Each row is where one point has got to under a steady rotation. How many ticks took it there?
The counts run from 0 to 729.
[  3 -13 -33   6 -25  11  -7   8 -10  16 -24 -15  -5 -12  26 -14 -21  -4
  19  12   2 -17 -12  18 -10 -33  44  43 -28  21   1  49 -18   3   5  27
 -19 -37 -49  -3   5  -6  39  -9 -17  10 -10 -16   0  -1  -2   6] | 540
[ 14   4  -8 -24 -21  12 -46  -5 -12 -21   6  27 -23 -18 -30  -3 -26  15
   2 -27 -33  12   3 -12 -20 -28 -17 -28  19   9  -6  -7   8 -14 -10   1
   0   1 -22  21  10  39  -4 -11   3 -14 -43 -25 -25 -26  52  -4] | 281
[-10  12  35 -11 -17  15 -46  13  -2   4   4  -5 -14 -18 -26   8   1  -3
  31 -20 -59  39  20 -32   3  -2 -22   8  11  12 -12  -5 -20  28  17 -25
 -34 -12  -8 -21  -1  31   6  -2   0  19 -40 -31   0 -17  24   0] | 83
[  8 -21   4 -28  -9  24 -20  11 -11  37  -8 -10 -13 -17 -26  27 -22   9
  11 -31  -1  10 -19 -11  36 -23 -11  15  26  11  19  11 -11  13  -4 -13
 -21 -19 -23 -31  40   1 -11   7 -51   4 -32  25  -5 -38  29  -7] | 154
[ -5 -56   4  17 -28  16 -22  12 -44  -2  21   8  15 -31 -31   9 -26  -9
 -11 -23   2  17 -12  -2 -16 -13  30  37  -8   9  15   6   2  22  34  -4
  -3 -26  -1   4 -45  29   0  -3 -17  26 -36   4   6  -8  -5  15] | 252
[ 18   2 -10  35 -32  10  -3  16 -17   5 -25  19   6 -33  45 -14 -15 -16
  16   4   1   8  -8   7 -35 -16  28  66 -44  13   0  32 -16  -4  15  11
 -24 -34 -15   4   2  23  12 -15   5  -5 -15 -18 -24   9 -12   7] | 217
[ 25  21  -8  -3 -28  14   1  12 -16  17 -33   0  -8 -13  34 -18 -22 -18
   8  -3   4   7 -11  -3  19 -51 -25  21 -21   6 -12  44   4 -19 -31  17
 -23 -17 -69   5  10  11 -11  -9  16   7   3   2  -8 -38  14 -18] | 704
[ 18  17 -28   2  -1   9 -49  17   9  -3 -27  28   6 -47   6 -31 -14  22
  10 -24 -51  20  -4  41  11 -17 -19   5  -8 -11  -3 -12 -21  -6   6   9
 -11 -15 -18  -6   1  48 -27  11  16  -4 -13 -13  -1 -11 -17  30] | 595
[ 25 -40  -7  16  -5   2 -19   7 -35   8 -13  15  20 -44  -6  -7 -47  11
  -6 -25   3  21 -19  34  23 -27  17  16 -12  27  24   9   5 -29  21 -12
  10  -2 -18  24 -18  25 -43  16  -2 -16 -22   7 -19  15   4  22] | 429
[  7 -20 -24  10 -18 -11 -12   8 -24   3 -20 -23  23 -29  21 -28 -33   1
  19 -13  -2  22  -9  29  34 -10 -16  45 -15  18   2  22 -25 -22  29  13
 -34 -20 -50  -1  -6  23 -24   4   0   4   0 -20  19   8 -25  28] | 24
[ 10 -17 -20   7 -15  -5 -43  -1  -8  -3 -17  -8 -12 -27   5  -2 -38  24
  23  -7 -26  13  -3  23  -3   7  24  21  -5  39  11  16 -12 -41  24 -15
 -29  -2 -18  13  28  18  -2  15   0 -41 -39 -39 -20  42  21  14] | 34
[-13 -17   1 -27 -17  32 -45 -20 -35   5  32 -31  20 -17  -4 -22 -22 -11
  -1 -17 -33  -2  -6  17  13 -44   1  11  -5  20  11 -11   1  15  19 -24
   4  -9 -24   7 -12  22 -10 -11 -10   7 -32 -30 -37  19  15  25] | 263
[-33 -10  14  -4 -32  36 -55  29  -2  -4   7   0   3  -1   3  -3  -2   6
   3 -22 -37  13  -6 -11  19 -14   9  32   2  -5   9  18 -31  43  12  -5
 -29 -24 -34 -26 -13  23  29  -7 -10  23   0 -19  24 -20  -5  15] | 169
[ 31 -12   7  -6 -33  10 -24  -7 -26  -4 -14  -5  35 -40  18 -38 -24   1
   7 -41 -26  16  -1  -2   8  -5 -35  17 -27  12   3  17 -16   9  31  21
   1 -25  -7  -6 -27  27 -15   1  -9  27  -1  39  -7 -23 -10  25] | 418
[ 17  -2  27   8 -39  29 -55 -15 -28  28   7   2  17 -25  -3 -12   0 -10
  12  -4 -14   5   7 -25   4 -44   0   0 -21 -13   1  13 -10  19  15 -34
 -15 -18   2  10 -26  17 -24 -20   7  44  -8 -31 -43  11  20   1] | 497
[  7   1  34 -12 -47  19 -48  14  14  -5   0  15   7 -11   7   8  -4   5
  24 -34 -34  23  29 -35  -6  26 -20  29  -9   2  -2   9 -33   8  29 -12
 -53 -22   8 -21  21  34   7  12  -5   6 -23 -10 -15   6  23  -1] | 405
[  0 -11   5   0   7   7  -8  39   6   8 -30  19 -27 -11 -15  19  -5  21
  12 -30 -34  34  -2  -1  18  -8   3  19   8  12   5  25 -31  21  -5  25
 -15 -21 -24 -37  23  16  27   2 -28   1 -27  20  13 -62   7   6] | 560
[ 15 -15 -13   8  16  21 -24  33  -4  36 -34  39 -30 -16  -9  21  -4  25
  -2 -11 -25  13 -15  22   0 -44  47  14  -7   3  22  23 -18  14 -15   6
   2 -10  -9 -29  26  17   5   8 -23   2 -31  25 -24 -40   1   0] | 556
[  2  24  10   3 -23  26 -43  30  10  10 -16   9  -7 -19  19   5   2  -4
  22 -17 -34  33   4 -19  -3   1 -26  44  -9  -8  -1   1 -31  21   6 -21
 -58 -14 -11 -40  27  44 -13   7   6   5 -11   0   1 -18  -6   4] | 402
[ 16  -9 -39  -4  -7   3 -53  12  -6  13  -2  26 -21 -30 -45   1 -13  19
  14   3 -20  11  13  17 -14 -30  27 -12   3 -18  -1 -10  -9  -2  -1  -7
 -18 -22 -12   8 -15  40 -16  -1  13  22 -49 -53   6   8   8   5] | 680
[ 22  -6 -24  25 -45  14 -15 -10 -28   1  -1  19  -3 -22  22  -1 -19  -4
   6   4  30   1 -11 -14 -55 -18  17  42 -33  -8   5  22 -14  -6  18  -2
 -33 -24   1   6  17  36 -18 -20  -7  -3 -20 -16 -44  14   5   2] | 214
[ 15 -36 -30  -2  -3 -12 -12  23 -24   1 -17 -12  -3 -19 -11  -5 -43  12
   4 -12 -10  35  -3  33  24  -6  12  31  -3  26  18  22  -6 -36  14   3
 -27   3 -49   2 -15  33 -22  30  15 -12 -25  -3  32  -4 -13  15] | 433
[ 23 -10 -16  25 -11  -5 -19  26 -13  12 -31  22   6 -40   0  -8 -37   2
   8  -4   0  19  -3  26  29 -40   9  12  -6  10   3  16  12 -34 -15  -8
 -19 -10 -55  38 -23  24 -28  11  30  -1 -10 -31  17   7  10  -3] | 110
[ 24  -8  -7  37 -36  -1 -35  10 -17 -31 -21  52  -8 -27  14  -1 -22  28
  -3 -26 -19  32 -13 -12 -27  -8   4  -1 -11  16   3  26 -10 -28  15  -1
 -13  13 -12  26  -6  42 -12 -10  18 -32 -11 -15 -23  -8  18  10] | 606
[ -2  -2 -32 -18 -16   2 -14 -15 -23 -18  -1 -35 -22 -19   6 -25 -25  -9
  27  -2 -40   9  -8  -6 -40 -14  -3  24 -11  30 -19  24 -13  14  19  32
  -2 -28 -35  -9   2  12  38 -30 -15  11 -47 -19   2 -30   7  10] | 454
[ 35  -2   5   1 -25  24 -22   7  -8  35 -18  25  -1 -27   5  14 -27  -9
   9 -12  28 -13 -14  -3   9 -41   6  20   3   9  10  15  17 -25 -22 -26
 -28 -14 -26  19  37  12 -27   3 -17 -14 -16  -1 -30   3  44 -26] | 711
[  0  25 -30   4 -19   7 -52  11   2  -8 -22   7 -28 -21  -3 -19  -5  13
  24   6 -53  27  -2  -9 -11 -29  -8  -7   4  -5 -17  10 -10   9  -7  11
 -25 -11 -40   0 -18  36   8 -20  31  18 -14 -46  24 -30  -3   9] | 685
[  7   1  25  36 -18  17 -50   4 -29   5  -3  34  -2 -30 -15   3  12   6
   8  -9 -47  39   5 -28 -17 -36  11  -7 -12  -2  -3   6  -9  28  15 -23
  -3  -3  18   4 -41  33 -12 -20  14  31 -24 -26 -30 -11  15   8] | 89
[ -1 -37 -18  27  -5  10 -21  14 -33  34 -20 -13  14 -26   6 -11 -28   9
   1  -2   6  10 -31  22  47 -46  25  28  -1   7  21  34 -15   2  15  -4
  -7 -15 -45   4 -28   2 -18  -1 -15  23   6  -4   7  -9 -23  26] | 343
[-15  -4 -31  -5 -20   9 -14  10 -16 -24  -9 -15 -19 -12  15 -16 -26  -2
  16   4 -40  12  -5   4 -47 -16  26  36 -16  29  -7  28   0  15   9  21
  -7 -21 -44   0 -16  23  43 -18   7   2 -33 -17  11 -16  -7  12] | 452
[  1  14 -17 -29  -1  -3 -36  -2  -6 -14 -10 -11 -35 -17 -26  -9 -20  16
  21 -19 -60  38   9   0   5 -21 -30 -28  18  19 -19   5 -10 -14  -4   7
 -11   2 -41  -3  16  34   1  -7  14  -4 -42 -34   0 -38  31   6] | 278
[ 26   2 -33 -32   3  21 -13   5  -8  34 -16 -29 -11 -44   5  -8 -32 -10
  21  -1 -14   1 -10  20 -23 -13  -1  54 -11  18   1  -3   1   1   2  -6
 -23 -29 -24 -29  38  26 -21  12 -15   3 -51  26  -4 -14 -10  -6] | 632
[ -1   6   9   6  -2  10  -3 -20 -43   9  -6 -14 -16  -8  12   1 -12 -12
  12   4 -39  21  -8 -11 -19 -50  19   9 -17  43  -5  37 -10   1   3   1
   2  10 -28  -2  18   5  12 -26  -3  -9 -40 -26 -67 -16  28   0] | 461
[ 12 -12  18   0 -57  28 -46  13 -16 -21   0  28  25 -19  13 -20 -20  11
 -12 -49 -13  21 -10 -27   7  -4 -42   9  -7 -10   7  15 -16   8  21   1
 -19 -11 -16  -2 -18  45 -19  -1   0  10  16  27   2 -31   6  17] | 10
[-10 -17  10  32 -19  16 -39  -8 -32   9  -2  16  12  -6  -1  -5   5  18
   1  -9 -31  21   1   2  24 -46  24  -4 -22  -4  11  26 -47  19  22  -3
  -9 -11 -10  -5 -18  18   4 -20  -2  20  -2 -50 -53   6  -4  33] | 178
[ 26 -18 -10   5  12  11 -18  10  -8  35 -31  33 -23 -30 -20  22 -11  30
  13 -19 -15  -2  -7  16  -2 -35  42  10  -2  11  17  15 -20   6  -3   7
  10 -31   7 -17  38   3  10   2 -43  -9 -44  15 -38 -20  22  -3] | 554
[ -9 -16 -23 -32 -13  39 -67  -7  -4  19   5 -22   5 -13  -1  -9 -37  19
   0 -22 -14 -14 -30  24  39 -35   2   6  21   6  30   2  -6   2   0 -29
 -12 -10 -45   2  19  10 -20   4 -22  -9  -9 -20 -14  11  16  16] | 351
